128 stands for zero in the data rows.
Here are some points:
[136 149 247  55  64 126 207 155 213 105  92 130 255  90  84 149]
[131 126  79 142 132 129 115 118  93 116 136 123  82 155 134 127]
[125 123 111 114 127 132 119 121  99  99 130 142 127 130 133 128]
[131 124  79 130 127 131 120 119  93 106 138 114  88 154 130 129]
[134 141  57 209 168 120  96 121  84 171 144 120  42 177 150 120]
[126 111 178 224 190 114 100 127 221 174 128  83 119  87 165 116]
[139 126  80 109 103 134 127 107 103  97 127 118  75 150 130 141]
[127 129  83 146 141 124 108 117  86 120 135 126  84 147 138 126]
[103 120 212 243 189 120  56 188 204 212 157 109 111  14 199 120]
[127 118 110 122 135 126 116 126  93  99 133 141 118 134 142 117]
[131 117  77 113 108 133 129 111  95  95 127 121  93 147 124 130]
[132 116  86 120 108 134 132 113 107 103 131 119  92 145 125 128]
[129 136 125  23  59 122 211 136 122  90  97 125 255 138  86 150]
[109 122 198 211 215 125  56 159 208 186 145 115 112  49 184 110]
[129 115  75  77  96 137 137 118  76  89 127 142 110 150 117 127]
[131 114  78  90 100 135 135 114  86  88 128 131 104 145 121 130]
[127 133  78 147 130 123 112 122  91 124 136 128  76 151 136 129]
[122 120  93 106 122 130 120 116  86  92 131 132 117 139 131 127]
[134 102 224 255 255  92  97 101 255 245 116  72 148  87 184 112]
[131 113  74  69 100 143 119 103  79  84 134 136 119 132 123 139]
[115 124 204 255 229 114  77 124 255 196 121  69 128  54 196 108]
[120 219 255 177 125 133 185 194 255 202 119 186 255  35  63 147]
[148 109  80  52  83 130 148 123  62  71 124 152 177 149  97 141]
[129 145 209  50  67 125 198 148 186 103  95 133 255 102  89 145]
[132 119  78 125 111 133 129 111 103 103 130 114  85 151 127 130]
[129 115  79  86  99 137 135 117  82  89 129 136 106 147 118 129]
[130 119 105 110 124 131 116 119  90  91 133 142 125 130 123 132]
[132 194 255 115  97 136 194 165 255 167 115 164 255  48  67 150]
[132 121  71  37  70 138 163 121  68  85 113 147 174 155 104 141]
[110 122 180 196 195 124  71 150 196 174 140 110 108  63 170 114]
[124 136 213  95 116 130 149 137 160 105 116 153 212  96 113 135]
[ 89 124 255 255 255 121   0 194 255 255 152 125 131   0 236  93]
[135 123  74 141 125 129 120 115  91 111 133 123  83 154 131 128]
[129 121  76 126 116 129 122 114  91 105 130 129  88 151 127 131]
[124 147  86  16  33 117 223 153 113 118  89 153 241 173  78 139]
[104 106 232 255 255 110  32 155 255 219 133  89 152   1 218  99]
[118 124 155 160 162 131  88 146 156 154 142 127  90  96 152 115]
[133 129  70 169 155 127 102 124  75 125 152 111  66 159 151 121]
[127 126 154  81 119 133 145 118 117  95 129 152 188 115 117 133]
[127 120  86  92 103 137 130 122  85 102 132 139  98 145 119 130]
[122 122 125 117 129 136 115 132 105 102 132 145 136 122 138 123]
[144 146 155  18  27 128 238 159 168 106  84 102 255 134  73 151]
[134 126  65  47  62 136 172 133  44 102 125 151 147 170  96 137]
[114  76 255 255 255  74  45 112 255 255 116  71 191  22 238  97]
[130 117  84  86 101 135 130 121  94 102 130 129  92 140 118 135]
[139 121  92  37  70 133 182 129  89  84 112 139 204 149  98 140]
[124 122  97 123 130 131 118 118  94 101 134 139 111 138 132 128]
[109 157 206 180 193 134  60 178 155 224 155 172  61  85 151 109]
[125 117  90  95 112 131 125 117  92  89 125 140 123 140 128 133]
[107 140 205 202 212 127  45 172 189 211 151 149  88  47 175 107]
[136 138 177  55  89 126 161 133 153 110 113 134 224 102 104 154]
[110  95 245 255 255 100  45 135 255 235 124  74 171  10 222 101]
[129 129  86 108 121 119 113 110  80  97 133 127 102 135 129 135]
40 more points follow, each with its number after it:
[132 137 202  59  80 128 184 141 169  96 102 138 255 102  96 143] 0
[134 126  82 117 106 126 127 110 107 105 129 113  88 143 125 131] 1
[128 110  76 101 103 137 133 118  98  92 128 129  98 143 128 125] 2
[111 122 178 199 191 133  61 149 198 179 134 116 105  59 174 114] 3
[126 151 105  90  93 142 136 145  57 146 144 169  73 170 106 127] 4
[128 141  73  52  79 125 158 132  31 117 127 152 111 171  98 137] 5
[132 136  68 168 149 126 105 114  93 144 143 124  60 159 141 121] 6
[132 127  89 101 102 135 134 117 111 103 127 123  82 130 116 136] 7
[139 121 128 107 128 130 127 130 106  87 128 151 159 126 126 133] 8
[128 147 107  90  95 140 136 146  60 148 143 172  76 170 101 128] 9
[120 113  78  69  90 135 130 110  79  81 120 137 119 155 110 129] 10
[122 125 152  80 108 130 141 129 128  94 115 149 186 117 121 138] 11
[131 115  73  52  84 135 152 119  65  80 122 146 147 152 107 133] 12
[129 119  77 112 112 131 126 113  91  95 130 126  97 149 128 130] 13
[130 117  94 100 116 133 127 115  89  90 129 140 124 138 127 132] 14
[130 117 111 139 125 130 123 120 136 118 131 109  91 130 133 125] 15
[139 155 255  50  48 128 231 161 236 112  87 114 255  91  74 149] 16
[123 126  67 149 132 120 122 116  97 117 130 126  67 161 130 125] 17
[140 109  86 118 110 133 133 119 104 100 128 109  91 144 127 126] 18
[116 127 161 171 170 131  85 146 167 161 140 124  96  86 155 113] 19
[131 120  79  75 103 138 138 110  70  97 140 141 112 151 116 127] 20
[131 128  79  66  88 136 143 127  59 112 133 159 102 173 105 130] 21
[128 116  78 110 107 130 131 116  93  94 126 126  97 149 126 128] 22
[117 155 157 139 147 139  95 156 111 177 150 166  63 128 130 116] 23
[128 123  82 126 124 131 117 115  91 105 130 127  93 148 130 127] 24
[131 111  75  76  95 135 138 117  70  81 129 139 120 145 115 133] 25
[132 130 156  95 118 126 134 128 124  95 123 152 177 111 124 134] 26
[130 120  96 115 123 131 121 119  91  95 130 140 117 135 132 127] 27
[129 131  78 158 144 127 105 120  90 130 139 126  75 154 141 124] 28
[134 118  85 137 114 131 132 111 112 111 130 109  83 151 125 128] 29
[139 133  87 154 117 118 127 107 126 132 129  99  74 153 130 132] 30
[130 143 212  62  86 138 193 139 175  99 103 136 255  95  92 146] 31
[119 127  78  57  81 134 142 123  57 102 125 154 109 178  94 133] 32
[138 124  86 172 128 127 132 115 120 132 139  92  74 164 134 125] 33
[130 120 206 255 218  87  95 110 255 221 119  73 122  82 171 125] 34
[130 113  76 100 106 135 134 113  90  87 130 129 103 146 123 129] 35
[118 136 173 123 145 128 116 133 124 115 128 155 156 105 132 130] 36
[132  97 229 255 255  88  93  92 255 252 116  73 150  90 185 115] 37
[134 214 148 100  79 144 158 168  36 225 154 209  19 237  61 126] 38
[130 126  85 136 133 131 114 118  91 112 135 130  91 145 135 127] 39
Which two of these numbered points are nearest to each point below, ignoring the direction in which the first points spread most? Their numbers follow each, nearest first.
[134 126  82 128 108 124 123 112 118 116 129 108  79 149 131 134] > 1 29
[133 120  71  31  67 133 172 128  70  93 110 152 167 158  98 139] > 12 11
[124 121 136  86 115 131 138 125 115 101 117 150 166 119 121 133] > 26 11
[125 117 184 247 208 122 107 118 234 189 126  79 120  79 165 119] > 34 15
[131 130  78 154 139 128 110 119  91 125 138 127  78 153 139 125] > 28 17
[116 128  86  95 118 124 117 118  88  97 125 145 110 137 130 133] > 27 14
[132 160 255  41  32 128 238 169 255 117  76 107 255  93  60 152] > 16 31
[146 182 255  49  11 129 255 187 255 132  76  92 255  74  47 160] > 16 31
[141 169 255  46  26 126 255 175 255 124  78 101 255  84  58 153] > 16 31
[121 120  88 118 109 128 129 120 111 112 130 137  89 142 125 124] > 22 2
[140 201 255  90  41 127 253 186 255 151  87 125 255  50  41 163] > 16 31
[109  94 245 255 255  86  68  97 255 249 108  73 155  79 188 106] > 37 34
[131 127  73 146 131 127 119 112  92 116 135 121  78 155 132 126] > 17 28
[132 120  76 116 112 134 129 111  93  97 129 121  93 148 126 127] > 13 22
[132 115  77 101 105 134 132 112  89  88 128 129 104 145 122 130] > 35 22
[124 131 131 126 132 133 106 140 125 139 138 139  82 117 132 123] > 19 21
[150 147  50 255 188 103 119 100  97 228 139 103  18 234 141 121] > 6 33
[ 97 169 253 229 244 134  17 202 182 255 170 183  60  57 174  99] > 23 9
[142 146  48 241 175 112 105 111  89 201 140 108  25 207 143 120] > 6 28
[128 123  94 100 108 133 125 121  96 106 133 132  95 139 123 127] > 19 35
[139 141  58 221 159 114 116 111  98 179 138 105  35 197 138 123] > 6 33
[140 134  85  77  92 144 149 138  58 123 145 171  87 178  97 131] > 9 21
[127 120  80  89 103 135 128 121  89  97 134 129  97 150 118 131] > 35 2
[132 129  76  60  84 138 153 130  57 127 128 159 107 169 100 131] > 21 5
[125 133 149 102 138 131 129 113 109 109 142 156 159 117 125 131] > 36 8
